Here are some points, each followed by its number:
20;-49;56;-28;5;59;21;-36;-28;-67;9;51;-30;36;28;15;40;44;-2;36;-50;38;45;-49;-62;-26;-60;-34;-45 0
-30;68;-17;-14;-9;29;29;-32;-16;34;26;-53;39;23;18;-4;-60;20;-47;50;-28;-76;-4;69;16;-21;-53;-40;54 1
3;-45;17;36;20;-50;26;59;-26;55;-19;32;-25;17;40;20;-51;56;39;-7;55;-9;-25;63;46;9;43;-61;43 2
-37;60;-60;8;-4;-23;31;-21;37;54;-4;-63;-26;-45;-32;-26;21;-10;-17;-13;-6;-21;54;-31;-52;-42;50;-40;-15 3
-36;56;3;-40;-40;-56;21;-41;35;28;42;-62;-32;-55;43;59;31;-34;-13;41;-59;48;18;30;-56;-22;54;16;-37 4
29;14;59;-28;7;-43;25;8;14;-14;2;32;81;35;-70;68;4;35;-9;30;-32;-18;32;-62;7;60;43;3;-21 5
-19;41;8;80;24;41;43;15;14;-4;-45;-59;-32;-4;-72;-56;-17;-7;19;-41;26;-36;54;-61;-49;-35;38;-54;8 6
-46;-22;57;-25;36;-52;-82;21;23;-47;-49;-52;-28;43;14;-49;-64;-60;30;2;71;-58;-21;-23;53;69;-53;48;61 7
2;-55;54;-35;3;-7;-32;-21;-29;46;-9;47;-28;-36;-7;-21;-35;49;-47;36;-50;37;9;13;18;41;-53;25;30 8
25;30;-49;-31;47;-15;-21;61;-32;-48;17;47;20;37;-44;62;8;21;-26;2;-4;-3;39;-51;-33;68;56;-38;-27 9
-26;-5;19;-34;-45;-58;11;1;17;-41;25;-71;-30;-23;32;-10;-6;-50;28;56;-35;33;-64;58;-61;-23;36;41;-60 10
-45;33;-35;-36;19;-17;29;-35;-46;16;22;-39;-20;-53;33;28;54;17;-67;-24;35;32;-71;11;-58;-3;-37;47;15 11
24;-20;50;-47;4;-18;39;-32;34;18;26;43;74;46;-62;52;-50;49;-23;15;-52;-40;24;-62;30;18;29;8;-27 12
New points follow, each followed by the numbers of its three nearest points above by angle, seen from the average point of the numbered points, nearest first.
-23;-20;-57;-36;-71;36;-64;50;17;-40;-50;-57;-28;12;-9;44;59;-60;34;57;25;-2;-63;44;26;50;-61;-66;61 7 10 1
-5;-48;-49;-18;-48;-37;7;60;1;-64;-1;-34;-30;8;3;-33;-53;8;53;49;-27;26;-19;39;-64;-26;6;57;-50 10 4 7
-19;-31;-53;-41;-73;25;-85;64;21;-55;-66;-77;-40;29;-26;-28;10;-67;35;41;53;-50;-61;40;48;55;-51;-31;51 7 10 1
-47;-20;-1;-36;-26;-11;14;53;-71;36;50;-26;35;-65;-24;-22;-25;54;-43;50;-42;3;38;-37;-49;22;51;32;1 8 9 4
-21;20;8;-22;-34;-58;-61;-52;-1;-16;28;-19;5;23;58;-47;10;-78;39;-1;67;-48;9;-60;57;73;-60;40;21 7 11 10
-35;32;-57;70;-75;-21;40;15;32;51;-70;46;-18;15;15;67;59;-14;31;-67;-49;34;-43;46;53;38;-56;-3;-31 2 11 4
-31;60;53;-31;41;69;35;23;31;-58;-25;39;-17;38;-70;25;-49;-49;35;-55;-13;-2;14;18;-39;-5;5;2;42 6 7 9
8;-49;-26;-30;-20;28;9;49;-9;-55;-28;15;-36;36;44;18;-20;47;16;48;-44;33;44;17;-46;-30;-40;41;-48 0 10 8
-48;70;12;-43;-36;-5;4;-39;-58;0;32;3;-15;-14;45;49;45;19;-66;-22;40;13;-57;43;-52;27;-32;35;-4 11 4 10
-43;15;14;-41;-66;15;-14;-28;38;51;34;20;40;37;-2;2;-35;-60;-19;-9;57;40;-23;-63;2;-49;52;-63;11 3 12 6
64;-50;-39;35;-25;-11;-7;14;-81;52;-9;17;-33;25;-75;-37;-53;30;15;55;-12;38;7;48;-25;-12;13;-62;-25 2 8 6
-51;47;11;-11;-19;53;40;-6;-21;62;42;-38;60;-44;4;-2;-53;36;-64;56;-35;-72;24;34;-12;23;14;0;58 1 3 8
20;17;-14;59;44;-28;17;-24;-32;33;27;1;67;23;-11;-43;-48;19;44;43;32;2;1;49;59;-23;26;-11;-57 2 1 12
-49;8;10;67;30;-54;44;25;-19;57;-10;47;-10;34;25;68;-58;39;49;-13;-5;13;-52;55;49;52;35;-59;-9 2 9 1
16;66;-54;-35;-6;54;38;-23;-33;16;24;-51;18;39;27;21;11;31;-11;51;-46;-79;30;46;13;-45;-58;-52;57 1 3 0
